One turning vector, and how many steps it has turned:
The counts run from 0 to 726.
[157 123 100  70 152 167 110 150 102 114 177 121 179 102 125  84 106 166
  80 134 148 161 152 110 141 126  95 147 148 138 127 162 175 130 151 110
 145 115 136 136 107 149 153 116 123 186 114 142 131 117 103 188 102]  556
[133 112 104 135 132 120 129 138 128 150 145 134 133 176 179 117  99 110
 156 116 117 112 130 161 134  88 167 143  88  67 130 159 149  83 143 133
 182 131  96 142 114 104 157 139 170 108 151 101  97 102 127  86 115]  465
[140 143 180 166  98 123  67 136  94 114 127 119 131 146  99 105 125 107
 147 150  87 123 150 109 153 147 109 115 118 156 119 109  38 134 143 121
 110 166  74 167 149 123 130 142 123 144  90 140 114 108 120 133 144]  403
[130 147 130  68 111 120 109 128 125 129 137 123 117  85  90 123 172  69
 105 162  91 159 129 116 132 140 127 142 106 105 129  87  87 156 191 144
 122 165 102 152 126 154 114 149 136 184 123 144 158 138 125 142 123]  587
[135 119 141 166 107 144  88 136 122 115 112 107 117 162 135  96 137  89
 155 156 126 127 121 140 112 124 135 117  88 126 147 112  79 140 175 143
 174 146  68 164 145 117 134 159 150  98 174 148 110 103 158 114 123]  85
[139 137 100 145 101 127 109  85 133  95 108 111 143  95 156  97 161 117
 115 182 200 158 129 168  97 147  98 108 163 127 150 142 149 180 150 143
 133 108 140 161 160 159 114 113 143 134 135 160 138 159 114 165  86]  489
[158 127 135 150 121 149 111 109 164 136 155 124 173 120 111 145 125 111
 111 155 143 157 144 146 116 126 126 124 119 155  83 144 158 127 131 141
 154  90 127 126 135 150 152  96  97 145  32 183 127 123 115 120  92]  633
[104  94 130 155 111 110 123 129 155  96  95 149  88  96  82 129 123  98
 134 151 127 124  90 164  93 149 137 127 101 115 154 142 155 112 185 166
 179 156 120 174 144 159 147 111 132 103 145 119 134 104 115  92  98]  97
[109  95 116 171 129 102 140 107 141 108 122 163 113 108 105 176  99 140
 120 136 158  90  82 181 117 139 142 111 144 137 114 161 194 104 134 156
 148 108 156 147 130 151 146 107 137  91 102 102 152 114  87 131  96]  108
[145 127 151 117 127 154 127  86 104 158  80 180 113 129 156 125 110  84
 154 150 125 116 152 171 120 181 128 107 114 114 173 156 119 129 120 134
  72 139 147 161 175 126 170  76 150 107 132 107  99  88 162 121 152]  496
[140 128 102 147 114 148 160 140 146 131 143 144  76 159 152 163 158 158
 146  96 139 116 115 160 103  61 119 147 118 116 160 165 122 134 103 156
 129 105 162 136 115  78 130 125 158  65 142 125  97 126 119  87 163]  658
[182 132 125 162 149 160 100 139 104  83 159 138 131 102 101  85 121 139
 122 138 167 134 150  81 170 130  92 166  95 155 102 144  93  94 125 131
 137 140  76 120 122 142 138 102 132 160  90 130 144 132 115 120  88]  228
[165 127  92 143 144 134 177 135 138 115 152 162 130 106 165 128 180 144
 143 133 205 137 119 158 108  88 108 160 127 103 133 159 191 129 103 146
 121  79 163 146 118 105 141 107 153 118 123 120 116 163 103 109 128]  660
[160 175  95 143 134 124  97 121 129  97 174 100  80 133  93 155 133 101
  84 112 133 186 120 117 103 112 117 143  84 151 136  70  93 113 138 115
 119 110 137 121 134 141  97 111 161 107 156 157 156 130 144  90 134]  443
[139 118 114 130 132 125 126 181 144 138 170 137 117 150 111 146 109 120
 127  95  83 128 111 137 139  78 153 164  81 116 107 142 138  71 171 132
 196 143  85 141  98 112 152 130 150 127 111 111 115 100 114  84 108]  242
[112 154  91 109 129  98 151 111 123 103 163 144  67 111 117 184  99 188
  92  87  88 130 121 149 126 108 120 136 200 123 161 102 163 113 143 134
 127 135 153 127  93 106 117 153 131 155 114 126 145 135  98 147 154]  551
[ 96 106 112 150 126  97 132 131 115 108 126 125  96 101  76 128 157  96
 106 140 128 103  90 134 148 129 147 124 145 121 114  60  92 138 160 138
 161 148 111 161 108 144 109 153 173 151 156 112 189 144 106 143 100]  598
[134 135 126 148 127 148 104 163 158 117 146 103  95 158 122 143  94  98
 128 123  80 131 118 145 120  90 174 132  80 159 115 150 115  89 182 128
 194 141  85 129 131 156 126 122 164 111 114 142 119 102 137  89 105]  637
[138 142  80  90 140 158  87 144 100 103 157  89 141 138 142  57  93 156
  87 117 129 140 126 109 121 126 136 127 151  98 163 139 113 134 164 108
 155 148 100 149 125 133 115 149 159 121 203 127 128 109 132 163 101]  162
[108 102 171 143 113 105 104 129 141 145 110 144 151 114  99 118 108 155
 134 118  99 119 112 106  99 135 103 140 102  75 100 138 122 126 132 153
 148 153 148 184 146 121 188  89 115  95 125  83 122  88  63 111  82]  398
[113 142 183 181  85 107 134  91 148 162 116 145 140 132 132 179 133 136
 142 108  92 109 134 159 123 128 125 109 146 107  77 106 114 135 109 152
 128 122 160 157 130 103 166  96 119 135  53 108 125 132  79 112 117]  408
[102 121 163 162 122  99 143 132 117 109  96 165  69 112 131 150 117 123
 174 131 105  98  82 168 114 160 118 109 158 141 150 134 121 131 180 159
 103 152 124 169 131 110 154 172 119 107 140 107  96 129 123 127 176]  706
[128 139 128 174 115 162 120 132 148 118 142 101 118 148 109 143 143 133
 102 114 119 106 113 167 140  70 148 100 163 167  75 102  59 150 115 129
 185 115 121 149 128 133  85 126 160 122  93 163 168 140 123 144 101]  423
[ 88 133 162 147  79  82 148 111 143 130 106 158 123 106 147 141 130 160
 152 121  84  92 118 151 120 117 128 131 172  67 112 151 112 141 132 161
 106 158 138 175 122  97 146 132 119 135  74  86 106 152  65 136 120]  185
[157 144  74 105 154 174 127 132  86  97 156 136 108 115 185  78 110 123
 104 138 165 153 148 138 174 153 140 114 164 134 136 119 124 124 145  84
 115 133  67 132 111 120 127 141 155 174 157 128 127 147 160 138 139]  151
[141 181 111 125 119 154  84 161 116  92 175  73 159 137 162 119 106 157
  87 121 142 129 119 131 111  96 131  95 182 145  94 152 109 147 138  95
  99  92 130 142 121 119 102 140 140  98 128 144 113 157  98 157 109]  345
[134 147 131 196 129  73 145  99 136 123 147 153  78 121 110 218 119 125
 142 115 110 119 123 150 129 120 129 139 108 142 110  98 144  72 145 151
 143 128 147 105 106 120 140 132 137 133  66 125 133 132 106 100 132]  629
[103 111 114 147 103 118 131  73 164 180 123 130 149 159 139 157 148 106
 136 118 130 142 130 155  91 122 131 125 100  54 131  88 142 154 112 148
 184 110 186 134 135 104 170 132 151  82 155 119 131 124 120 118 102]  79
[166 156 137 115 123 119 105 124 103 111 131 114 115 106 155 117 170 120
 133 141  97 145 169  96 143 106  82 172 136 103 151 124  57 143 138 158
 101 153 109 134 128 117 100 160 143 183 108 144 121 164 115 175 138]  577
[173 140  74 164 130 121 118 145  96  52 166 120 101 127 138 114 139 129
 119 143 179 141 123 118 167  88 132 151  98 131 132 145 111  88 135 123
 152 134  59 122 114 125  92 131 168 141 113 135 140 153 111 107 114]  452
[151 181 107 117 154 158 146 116 102 107 160 144 124  82 177 146 139 103
 120 143 172 180 127 150 130 167 122 116 151 146 102 113 151 120 160 103
  69  89 138 117 119 123 143 131 121 169 120 144 123 171 159 113 148]  140
[150 156  96 145  94 130  95 128 124 125 162 101 152 142 147  85 183 100
 121 161 189 151 124 151  96  91 120 102 128 140 132 124 119 179 137 119
 139 104 126 197 148 135 107  81 153 124 144 164 133 138 110 109 116]  267
[130 115 159 139 111 200 121 114 131 149 105 126 143 130 146  98 138 132
 122 138 128  99 142 159 169 112 127 103 174 141  90 124  50 181 105 119
 138 151 111 159 132 123 121 114 143 149  93 140 151 141 131 185  84]  199
[161 149 101 148 104 122 107 111 115 133 152 110 146 127 175  88 183 109
 125 152 208 156 142 156 127  97  98 118 133 126 134 122 140 160 108 123
 150  97 153 171 149 130 115  73 166 140 137 139 123 155 101 129 101]  266
[137 137 141 149 137 232 114 135 156  99 131 115 150 120 147 101 102 167
 134 135 140 157 132 109 115 144 105 117 147 147  92 175  77 146 137 147
 128 119  95 116 133 103 150 163 110 101 114 165 101 128 163 138  97]  528
[102  92 145 136 120 112 115 158  93 133 127 147 112 156 116  88 108 150
 135  96 101  85 103 115 141 118 126 131 138  95 134 109  73 128 133 122
 145 173 106 184 126  93 169 140 161  95 182  70 131  88  89 135 133]  387
[156 146 142 106 123 113 126 129  70 170 159 149 161 165 174 144 132 163
 143 105 110 125 154 129 136  93  94 118 158 113 129 128 133 145  83 109
  79 107 170 155 117  71 165 114 131 139 109 121  92 133  93 148 163]  564
[156 119 128 128 160 135  81 126 117  89 134 132 133 112  73 147 100  81
 105 184 127 134 123 145 120 151 138 110 111 204 141 153 145 109 185 131
 118 131 123 126 141 167 118 151 138 122 116 168 129  95 153 176 119]  113
[139 155  97 130 115 103  96  94  90  89 151  87 151 113 136 112 135 174
 106 147 139 152 134 116 120 132  82 120 185 109 162 113 119 154 132 136
 108 132 138 142 123 114 111 187 136 150 127 141 131 160  83 195 128]  171
